In the rows, zero is written as 128.
Each path below is one point turned by a fixed rotation once a step. After each direction that follows a path, write how fast that rotation turns it, in degrees a step (0 if it stays still).
Each turn is a multiple of 5 degrees from 10 to 175, or 0.
Each row of a path follows its step; steps can be skipped.
Path 1:
step 5: [126 132 129 121 130 133 129 127 140 122 126 124 122 137 126 104 136 116
 126 131 136 126 130 131 127 137 123 128 127 131 138 124 133 146 128 112
 131 123 135 132 125 124 129 131 126 119 123 130 119 125 128 127]
step 6: [134 116 129 109 137 130 128 119 142 136 122 129 141 127 135 143 137 129
 128 129 122 127 119 125 123 133 127 126 136 125 124 130 130 124 136 121
 132 128 134 130 133 120 128 117 131 126 126 116 121 123 128 132]
step 11: [129 129 123 110 126 133 140 136 144 136 130 141 124 131 135 121 126 122
 126 122 136 127 118 131 124 120 133 126 133 136 123 126 123 122 128 130
 125 130 138 123 134 118 128 126 125 116 138 128 128 117 132 132]
step 12: [138 117 121 131 124 123 132 135 138 121 120 130 128 134 127 131 130 120
 120 126 110 123 132 131 125 124 127 116 126 130 138 124 135 130 135 140
 129 122 131 124 115 130 121 125 124 136 116 116 121 123 133 127]
step 13: [132 134 138 123 127 118 120 134 132 120 132 129 124 125 119 121 125 133
 132 128 125 123 129 130 121 141 135 145 143 123 127 130 135 131 131 124
 139 122 123 125 124 129 117 128 128 132 138 122 118 123 115 136]
step 15: [123 119 133 126 125 133 130 143 151 134 124 125 130 131 133 125 131 127
 120 124 115 119 125 125 133 124 133 121 125 118 135 123 135 128 135 122
 135 130 139 138 134 124 131 141 130 132 120 127 127 134 124 132]
step 17: [126 134 131 127 123 135 133 136 135 132 130 135 134 136 123 128 127 119
 126 127 126 133 129 128 126 137 124 124 138 137 126 130 128 128 126 132
 117 116 116 134 114 113 127 125 110 138 130 114 124 126 126 129]
step 18: [121 133 134 132 136 115 141 131 137 128 132 124 130 122 123 134 121 123
 118 125 128 125 128 142 126 121 141 129 129 117 124 133 147 134 133 126
 131 131 128 127 131 123 126 138 129 123 119 119 120 125 123 136]
step 21: [147 126 138 129 147 135 143 141 131 128 124 131 133 131 130 132 119 127
 125 124 126 129 126 136 132 118 122 128 126 131 125 132 135 132 135 130
 140 116 129 133 129 131 125 128 121 126 135 123 118 122 125 137]
Directions:
[129 126 128 129 128 129 127 130 124 130 128 129 126 130 129 127 128 128
 128 126 122 128 126 131 130 128 131 129 129 132 128 125 127 127 129 130
 128 127 126 130 126 129 127 128 129 129 129 131 127 124 129 127] : 85
[129 129 125 128 129 130 130 127 126 129 131 126 129 124 129 126 128 127
 125 130 130 128 126 127 128 130 128 129 130 131 129 128 128 129 127 130
 129 127 132 129 128 128 128 126 131 128 130 128 129 125 124 131] : 135
[128 130 130 129 123 128 128 128 125 128 127 130 126 124 127 128 126 129
 130 131 126 128 127 130 130 131 129 128 129 126 126 129 132 128 126 129
 128 128 129 125 129 129 128 129 128 130 124 127 129 126 129 129] : 70
[128 132 130 127 131 128 130 127 127 129 128 128 129 131 128 132 126 131
 127 127 128 129 127 128 132 130 128 131 127 124 130 129 128 126 126 129
 128 129 128 131 128 125 129 126 124 129 130 128 127 125 128 128] : 100
[129 127 128 130 126 124 127 127 130 127 130 128 132 131 124 128 128 130
 126 131 128 129 128 128 130 127 131 128 128 130 125 128 127 129 130 130
 127 128 128 126 126 127 127 126 129 126 130 123 129 126 130 127] : 70
Path 2:
step 1: [123 131 133 139 118 128 128 123 127 132 122 116 125 128 143 133 121 137
 133 123 134 121 132 124 127 128 125 128 130 132 124 137 135 127 128 116
 131 130 132 118 127 133 133 132 127 128 131 135 127 145 130 128]
step 5: [129 129 136 132 123 131 131 132 131 132 138 130 134 133 139 139 129 125
 124 120 123 138 136 127 124 130 135 134 126 130 123 135 117 126 125 123
 134 118 125 122 125 126 141 117 128 131 136 128 127 139 134 126]
step 6: [134 130 129 118 123 128 129 120 131 128 135 130 126 128 138 145 127 121
 122 132 114 125 124 130 136 128 133 128 137 120 131 122 120 127 128 126
 136 130 124 135 125 118 120 124 138 129 126 136 128 123 135 122]
step 8: [129 129 130 136 119 122 128 129 124 132 130 129 120 133 139 133 124 124
 130 121 128 127 134 121 125 125 131 125 127 126 131 135 129 126 129 129
 132 123 132 119 124 146 132 131 133 132 136 129 146 130 140 137]
step 11: [125 123 119 135 117 123 130 126 113 135 126 129 125 129 131 130 130 134
 129 125 134 137 131 129 117 125 128 128 131 125 126 130 118 129 138 122
 126 122 134 121 141 133 130 119 123 121 118 128 134 124 137 133]
step 13: [128 124 133 126 118 131 136 120 131 130 120 112 133 132 136 138 127 119
 122 127 127 121 124 127 137 137 125 125 137 120 127 129 122 122 129 126
 133 135 126 134 140 116 134 130 125 130 126 127 122 125 127 127]
step 14: [116 119 119 119 132 131 138 128 124 142 132 122 132 134 129 132 123 127
 125 129 126 126 120 125 132 122 125 133 119 122 125 132 123 131 134 115
 133 116 127 122 139 127 129 128 124 131 129 129 140 130 132 127]
step 17: [124 125 133 130 120 130 129 120 124 132 127 115 132 128 139 135 121 142
 124 126 129 117 126 128 131 123 127 125 127 140 119 138 137 127 130 121
 133 125 136 131 137 127 129 124 122 132 135 132 135 139 129 129]
step 19: [136 121 124 132 125 127 129 134 128 124 132 123 125 130 116 139 125 132
 138 122 129 121 139 135 126 137 134 124 140 120 126 121 127 132 130 134
 133 132 129 126 131 122 126 131 128 117 130 131 120 142 135 129]
Directions:
[127 127 130 129 129 125 129 129 128 125 128 127 126 130 130 129 127 129
 132 127 129 127 131 129 125 130 126 130 129 128 129 126 125 129 125 125
 126 129 126 125 127 132 130 130 130 127 131 126 126 128 129 126] : 100
[127 128 128 125 127 129 128 130 127 128 128 127 129 128 129 128 129 130
 130 129 123 128 128 123 130 129 125 129 128 127 128 129 127 129 124 126
 131 127 129 126 128 127 126 127 126 126 128 132 126 126 125 126] : 90
[130 128 130 128 127 128 128 127 132 126 132 129 129 128 129 127 129 130
 131 127 127 129 129 127 127 127 130 128 129 128 129 128 130 130 130 126
 128 127 127 128 121 125 126 127 129 129 127 130 128 133 130 126] : 20
[132 125 128 127 129 130 126 125 126 125 130 131 130 131 127 131 128 126
 129 128 129 125 127 128 130 130 127 127 129 129 131 127 129 130 130 127
 129 130 130 131 127 128 128 130 126 129 129 128 124 126 126 128] : 110
Path 3:
step 1: [126 134 132 126 127 135 131 129 127 134 127 136 126 134 117 122 118 118
 118 116 116 124 124 121 122 126 122 120 137 124 133 125 132 133 129 127
 130 132 136 135 127 120 120 128 128 112 129 135 132 123 128 125]
step 3: [126 134 123 130 125 132 132 132 133 128 136 125 121 124 129 140 133 131
 134 134 128 125 143 124 121 131 136 123 129 140 137 133 124 123 123 130
 112 129 116 138 127 130 122 125 129 117 126 132 125 121 127 126]
step 5: [127 132 128 133 128 116 125 133 112 126 131 123 120 125 122 131 135 124
 132 124 135 131 120 122 134 123 134 127 128 132 126 137 131 137 135 122
 136 127 123 131 118 126 131 135 120 135 128 122 116 116 129 130]
step 7: [123 130 141 126 118 133 140 125 131 126 114 127 124 130 126 115 126 119
 125 133 137 130 129 136 125 127 130 118 125 127 136 127 131 127 129 124
 136 143 131 121 136 121 133 123 123 128 124 125 131 120 135 123]
step 8: [128 127 126 132 127 126 122 131 117 128 124 138 117 128 123 123 138 137
 125 131 137 126 119 125 128 117 122 130 131 135 132 128 127 128 130 134
 125 137 125 135 127 120 125 134 130 134 131 130 106 126 139 127]
step 9: [128 123 123 120 125 123 137 142 128 126 131 124 132 125 125 123 125 124
 129 122 121 124 134 131 134 121 136 134 123 127 134 118 124 127 129 125
 119 134 123 136 128 133 132 130 128 123 132 150 125 137 131 117]
step 18: [132 133 136 134 121 130 140 129 130 125 125 119 134 143 143 123 124 134
 136 129 139 124 132 125 116 138 143 130 128 124 126 128 122 121 127 123
 123 129 128 129 129 126 128 126 128 122 134 131 134 124 129 131]
step 19: [125 133 125 130 133 131 125 129 125 136 120 134 116 134 134 115 124 132
 121 121 130 130 129 127 130 128 124 123 117 125 132 129 123 131 119 137
 133 133 131 125 124 111 121 134 114 119 130 120 126 122 128 136]
step 22: [113 127 123 127 127 129 129 124 130 140 124 134 120 120 132 120 128 134
 123 135 129 121 121 134 127 130 122 117 122 134 127 124 119 135 115 134
 130 130 131 122 128 128 129 134 124 137 141 120 139 122 130 125]
Directions:
[126 127 129 131 126 128 123 127 129 125 127 126 130 129 125 132 127 129
 127 126 125 128 131 130 128 131 124 128 131 128 125 126 128 127 130 129
 129 129 128 129 129 127 129 128 128 128 129 129 129 131 128 127] : 25
[126 128 130 130 128 126 128 125 129 129 129 129 128 127 127 123 129 128
 129 125 128 129 127 132 128 131 129 127 127 130 128 128 131 130 128 127
 128 130 131 130 126 124 129 125 130 129 128 128 129 129 126 131] : 125
[126 128 130 127 129 123 127 128 128 126 130 128 130 128 129 132 126 129
 126 131 130 130 131 128 127 127 132 128 126 128 125 128 126 129 127 129
 127 126 130 129 122 127 128 129 127 128 128 129 129 126 128 129] : 55
Path 4:
step 1: [125 124 112 129 115 134 118 131 126 116 135 133 123 126 113 135 125 129
 129 133 116 123 125 123 123 126 133 132 124 125 135 122 129 127 139 139
 129 142 124 125 116 124 134 134 136 123 132 126 137 124 123 124]
step 2: [123 127 127 138 125 118 124 111 133 129 133 121 120 129 123 123 131 125
 118 146 127 126 126 140 135 129 123 138 125 133 127 136 115 122 131 128
 140 126 133 125 129 123 133 127 145 129 128 134 121 129 134 128]
step 3: [136 136 131 136 137 122 113 114 129 138 132 118 125 128 133 135 123 126
 126 120 138 119 131 118 129 131 128 127 134 132 124 122 126 132 139 121
 117 128 128 124 123 120 135 126 130 119 122 122 143 130 127 118]
step 4: [132 132 119 122 116 129 132 124 127 131 120 129 119 123 116 135 130 119
 146 139 124 118 123 120 130 135 129 131 116 130 123 125 131 130 123 127
 123 138 126 128 123 120 137 133 126 115 135 138 133 134 128 133]
step 5: [134 118 125 130 134 121 125 121 133 127 140 122 118 120 119 126 139 125
 116 135 131 110 121 132 133 126 127 135 132 114 132 131 126 124 123 131
 119 132 125 134 123 137 127 134 134 132 125 136 115 133 126 127]
step 8: [125 134 128 123 126 123 139 119 129 133 129 120 130 120 122 129 135 131
 129 133 127 107 130 137 136 119 130 137 129 132 139 126 118 114 116 132
 124 134 115 125 123 132 128 126 133 133 126 119 129 122 127 137]
step 11: [122 123 124 127 120 120 116 120 138 117 129 125 127 132 119 128 122 121
 125 126 117 119 122 129 127 129 131 142 127 127 136 144 120 124 125 135
 124 142 125 121 124 123 120 121 127 132 120 121 133 123 123 140]
step 16: [136 129 140 125 121 137 125 130 124 129 132 120 129 127 118 129 115 120
 124 121 123 127 135 122 131 124 132 124 129 133 121 113 133 136 124 139
 119 134 120 127 108 124 132 128 129 135 138 130 134 138 127 119]
step 21: [133 136 130 137 128 135 118 118 132 137 128 128 122 123 113 125 129 135
 127 140 124 128 118 135 135 121 130 138 128 126 126 142 120 131 127 130
 120 139 135 128 131 124 120 120 144 132 130 118 126 134 127 129]
Directions:
[128 126 128 130 130 129 125 128 127 127 126 132 126 130 130 126 128 125
 129 128 129 127 131 128 130 127 127 128 128 128 128 128 128 131 130 126
 125 131 129 130 127 131 127 129 131 128 126 128 128 125 123 130] : 175
[129 128 127 126 125 130 126 128 129 127 128 131 128 126 128 129 132 132
 130 129 130 127 125 131 128 126 127 127 131 125 125 126 130 129 129 128
 126 128 126 127 130 131 127 129 129 130 129 131 130 128 130 129] : 85
[127 124 129 125 127 126 129 130 125 129 130 129 131 127 129 130 129 127
 128 133 127 127 126 128 127 128 127 128 128 130 132 126 129 129 126 130
 126 129 129 128 126 131 130 129 128 129 129 126 129 132 125 126] : 95
[126 129 127 126 129 124 130 132 132 130 127 129 126 126 125 128 129 129
 126 128 125 126 129 127 127 128 127 131 130 130 128 131 129 130 128 130
 130 129 128 127 128 128 129 132 130 129 126 128 126 127 128 132] : 115
[127 127 130 129 127 128 126 129 128 125 127 127 127 130 129 126 127 134
 127 132 126 127 126 128 127 128 129 127 128 129 130 130 128 127 133 126
 129 130 130 125 129 126 129 127 127 127 130 124 130 127 128 130] : 35
Path 5:
step 2: [129 131 135 139 126 132 142 130 130 127 116 139 134 121 122 132 139 126
 125 133 124 128 137 121 141 129 131 129 121 132 126 120 129 132 132 107
 123 128 128 130 121 127 135 122 135 130 129 125 124 115 120 133]
step 4: [128 130 131 136 130 132 138 122 126 125 120 130 142 131 120 131 123 128
 118 134 129 137 121 125 136 110 121 129 123 130 122 125 127 129 122 118
 133 123 138 135 120 123 135 133 133 116 129 129 143 131 128 135]
step 6: [131 129 129 133 131 134 130 122 128 129 127 143 125 125 131 140 132 119
 123 118 120 128 119 118 127 108 120 134 113 131 124 138 124 132 120 125
 121 129 128 131 131 124 130 119 126 121 135 122 132 121 125 122]
step 8: [119 135 131 133 131 133 133 142 127 117 114 132 125 122 124 133 127 125
 121 121 117 130 128 121 134 126 125 133 121 130 121 140 128 120 124 122
 131 116 124 136 125 129 125 118 136 138 131 117 131 125 126 137]
step 14: [125 135 123 133 118 128 122 133 123 132 123 139 134 119 122 146 130 133
 129 119 118 135 127 128 126 118 131 131 120 135 120 124 130 125 124 117
 125 127 127 130 128 135 132 129 150 127 125 123 128 134 131 137]
step 15: [129 127 130 132 132 129 143 130 138 128 115 133 132 122 113 132 127 128
 136 116 134 132 118 121 130 132 123 133 121 132 132 122 123 115 127 135
 125 131 124 126 126 127 143 126 135 132 137 120 134 134 118 132]
step 16: [140 132 132 134 137 133 131 128 137 128 120 138 136 126 128 141 128 123
 127 131 131 119 125 131 136 124 125 137 125 117 117 122 131 122 117 125
 118 134 131 142 126 129 121 124 138 128 124 118 131 134 134 134]
step 17: [126 128 133 133 136 142 137 121 134 138 116 131 132 117 121 131 139 120
 123 122 125 131 135 133 126 125 117 131 124 134 124 123 122 139 131 121
 127 127 127 130 122 123 136 128 128 128 128 120 117 141 120 138]
step 18: [133 134 130 133 129 142 135 119 117 126 125 135 127 135 120 139 130 128
 116 130 130 125 136 121 133 129 128 132 124 132 131 130 120 123 116 125
 125 126 134 139 125 139 130 123 138 128 129 117 127 133 115 117]
Directions:
[130 129 125 125 128 129 128 129 132 125 129 128 129 126 128 128 128 128
 133 125 125 130 126 129 128 125 128 127 128 128 127 131 127 129 125 129
 129 130 126 126 129 130 129 129 130 127 130 129 129 128 131 127] : 45
[127 129 128 127 129 128 125 125 126 128 126 127 127 125 128 134 127 127
 128 129 128 130 127 127 126 128 124 125 125 133 128 128 129 130 127 130
 127 129 127 126 128 127 127 131 125 129 129 130 129 130 127 128] : 130
[125 125 126 129 131 126 130 127 130 129 129 125 131 127 126 127 128 127
 128 127 127 129 126 127 126 130 128 129 130 129 130 127 124 128 129 127
 129 131 124 127 126 126 130 128 125 127 130 127 125 128 129 130] : 175
[128 129 129 129 127 128 129 127 132 127 125 128 126 127 125 122 130 128
 127 126 129 129 129 129 130 124 126 129 125 130 128 126 127 128 132 130
 127 127 129 127 128 127 128 131 126 129 129 130 128 126 127 127] : 170
[128 129 127 125 124 130 131 130 125 128 127 128 128 131 127 129 129 126
 128 124 126 127 132 126 128 131 128 127 127 132 128 127 130 127 129 127
 129 128 127 126 125 130 129 126 128 129 130 129 127 126 127 128] : 115
[128 127 124 131 124 127 130 127 128 129 128 131 128 129 130 128 129 128
 129 132 129 129 124 127 126 128 130 127 129 131 127 129 129 126 129 127
 127 128 130 127 128 125 130 130 131 127 129 133 128 127 129 129] : 40
Path 6:
step 2: [142 133 122 128 117 123 136 132 130 128 128 133 125 131 127 140 130 132
 140 129 130 126 143 127 133 135 122 121 131 142 117 131 131 132 129 131
 140 131 121 135 131 133 124 128 136 125 117 137 126 114 121 136]
step 5: [118 136 125 130 120 127 128 127 130 120 125 121 133 131 130 121 141 117
 126 127 128 123 141 129 121 128 132 127 130 132 115 133 130 122 136 126
 139 119 112 134 127 129 126 111 124 136 122 119 130 120 134 138]
step 9: [136 120 132 124 122 127 132 133 129 132 127 122 129 134 130 136 131 139
 124 128 123 122 114 147 125 137 136 134 121 129 135 128 131 138 114 144
 135 125 133 123 120 124 130 127 133 126 125 120 118 118 125 133]
step 16: [135 136 127 135 131 133 124 123 126 128 140 119 130 134 129 118 142 122
 140 132 131 122 136 128 124 143 130 134 120 128 129 131 133 130 137 137
 131 117 125 126 145 130 132 123 124 130 136 124 121 126 120 137]
step 17: [132 121 128 131 114 121 131 127 120 129 125 130 140 124 121 140 135 135
 128 132 121 143 125 136 127 136 134 147 136 128 134 129 123 131 124 138
 134 124 126 134 127 123 125 126 123 131 133 116 134 118 120 134]
step 18: [130 136 124 120 127 125 131 121 144 136 132 128 121 136 135 131 143 141
 136 129 137 125 138 141 133 132 126 134 121 136 129 130 133 133 122 139
 140 122 134 125 129 123 129 128 125 121 125 138 133 124 124 138]
step 19: [128 119 136 130 116 123 129 124 121 139 138 131 135 127 132 129 129 109
 135 125 127 135 129 133 130 136 135 130 134 128 121 151 130 127 122 134
 132 125 121 129 132 124 131 128 136 124 135 138 127 122 117 133]
step 20: [125 126 118 133 119 114 133 128 132 139 128 123 134 148 135 137 125 132
 127 130 125 125 126 130 141 131 134 130 126 137 130 127 130 127 128 139
 135 125 125 133 115 128 117 137 129 128 110 127 135 122 129 125]
step 21: [132 125 128 130 123 128 139 131 130 131 126 131 122 131 133 112 138 119
 120 125 135 130 131 139 123 128 130 121 122 128 117 143 127 128 132 123
 148 122 123 121 126 124 125 133 128 130 123 138 121 117 140 132]
Directions:
[129 131 133 128 128 127 126 127 127 128 125 125 129 132 127 128 131 126
 123 128 128 127 128 128 127 126 129 128 128 125 127 126 130 126 127 129
 129 128 129 129 125 129 130 127 128 125 127 128 130 129 125 128] : 175
[128 128 127 128 130 129 129 128 131 128 126 124 127 130 130 127 128 131
 130 129 125 126 125 129 130 131 126 125 128 127 127 128 129 128 129 131
 128 130 130 127 130 131 126 124 130 129 126 128 128 130 127 131] : 160
[128 128 132 127 129 130 125 131 130 128 128 129 129 125 129 128 127 129
 126 126 128 122 127 128 126 127 129 129 124 127 130 129 127 130 126 128
 125 130 125 128 127 131 128 126 129 131 126 126 128 126 128 127] : 20
[127 125 129 131 130 127 126 124 126 126 127 129 129 132 127 126 126 124
 131 128 128 127 127 127 130 129 129 127 127 127 132 126 128 128 130 132
 129 128 128 127 128 130 127 130 128 129 129 128 129 125 131 127] : 90
[128 128 128 127 129 131 128 127 128 127 128 129 126 126 129 127 127 128
 127 131 127 129 131 129 129 129 127 128 128 126 129 130 126 128 125 130
 131 128 132 129 125 126 133 128 127 130 124 128 126 127 131 128] : 120
[126 128 127 130 129 127 128 126 128 131 129 128 131 125 128 128 128 131
 126 129 130 128 128 128 129 126 126 126 128 127 128 130 123 128 129 131
 128 130 127 132 128 127 126 129 127 127 129 126 133 132 128 126] : 155
Path 7:
step 1: [121 130 117 125 135 131 126 127 114 134 128 128 130 129 130 132 138 134
 110 117 118 122 132 131 121 122 127 133 125 134 124 123 125 146 125 134
 123 131 119 128 129 126 141 131 133 125 121 127 129 135 132 138]
step 8: [125 130 122 139 136 117 125 139 124 131 138 135 122 125 128 123 120 125
 122 127 130 125 133 135 121 126 143 135 146 135 128 121 124 139 124 136
 123 131 121 122 125 132 135 125 133 124 121 134 122 133 130 134]
step 9: [130 126 133 125 132 134 122 127 118 120 120 130 131 119 127 115 129 136
 125 120 136 110 140 126 127 135 121 133 130 134 124 129 121 134 121 125
 126 130 121 134 123 120 144 129 124 121 126 130 134 126 135 137]
step 10: [120 126 127 132 124 123 114 128 114 126 127 121 122 131 117 136 136 123
 120 122 125 121 126 140 128 134 128 127 142 131 117 134 124 127 127 142
 133 138 117 131 119 132 125 132 125 133 122 130 130 132 125 130]
step 12: [133 131 142 136 128 122 130 134 112 130 129 123 139 129 136 131 121 118
 125 118 132 113 127 132 120 133 128 119 133 138 125 122 134 138 129 140
 126 127 128 131 120 123 133 131 121 124 129 126 128 128 136 135]
step 17: [117 122 126 124 131 132 121 125 120 129 124 121 127 130 120 122 136 137
 115 124 123 119 134 127 123 121 138 132 136 138 126 129 129 135 123 137
 122 132 118 125 117 124 134 130 136 119 142 122 133 135 134 130]
step 18: [124 130 129 134 130 127 124 125 118 131 122 128 126 117 136 128 123 113
 125 126 135 122 131 143 135 138 127 129 138 128 130 123 124 140 127 138
 129 125 124 137 112 124 136 127 120 126 129 123 117 133 126 135]
step 19: [126 130 140 136 133 127 123 124 117 124 120 128 127 131 131 128 122 139
 122 117 133 123 125 125 126 125 128 125 141 141 118 137 139 133 120 125
 133 139 129 120 123 126 130 129 127 121 117 138 122 132 129 138]
step 22: [119 126 134 137 129 122 131 138 120 132 126 128 127 133 124 121 125 128
 120 130 120 112 146 132 117 131 125 132 132 127 129 126 132 136 122 133
 133 137 134 126 121 131 135 140 115 130 121 136 119 128 126 129]
Directions:
[129 127 127 128 130 128 127 131 129 126 131 129 130 128 127 125 127 129
 128 127 127 130 128 128 126 126 128 129 130 124 126 129 125 132 127 127
 127 127 128 130 132 128 129 131 129 129 122 129 129 126 128 128] : 55
[128 128 123 127 129 130 127 129 127 127 129 130 128 128 130 128 127 127
 125 125 125 130 125 130 129 128 132 126 127 127 129 125 126 130 128 126
 129 129 127 128 126 129 128 130 130 128 132 129 128 130 127 125] : 110
[131 129 129 128 126 126 127 126 125 126 132 129 129 124 130 131 129 132
 130 130 127 130 125 128 127 128 128 125 128 129 129 131 129 130 131 129
 125 131 127 129 126 128 129 129 127 131 128 128 129 129 130 128] : 160
[126 128 132 128 129 129 128 128 125 125 126 125 129 128 129 129 127 129
 126 125 131 129 125 129 132 127 128 128 128 129 124 128 128 129 130 129
 129 126 130 130 128 129 127 129 130 131 128 125 126 127 126 127] : 45
[127 129 131 124 131 128 129 131 129 126 128 129 126 130 131 125 129 130
 129 133 128 125 127 127 128 127 131 129 127 129 126 126 129 127 127 129
 125 132 130 128 128 126 129 130 128 128 129 129 128 128 128 126] : 130
[129 130 132 130 127 125 128 128 130 128 128 129 131 128 130 126 126 127
 125 128 128 125 126 128 128 130 130 130 127 126 129 129 128 128 127 123
 130 128 125 130 128 126 128 127 126 131 131 128 129 130 126 130] : 115
[128 128 128 127 125 129 131 129 127 131 127 127 132 131 127 131 129 127
 127 128 126 127 128 129 126 128 131 132 124 127 129 131 128 130 129 132
 128 129 131 128 129 126 129 130 130 128 129 126 127 129 129 125] : 70
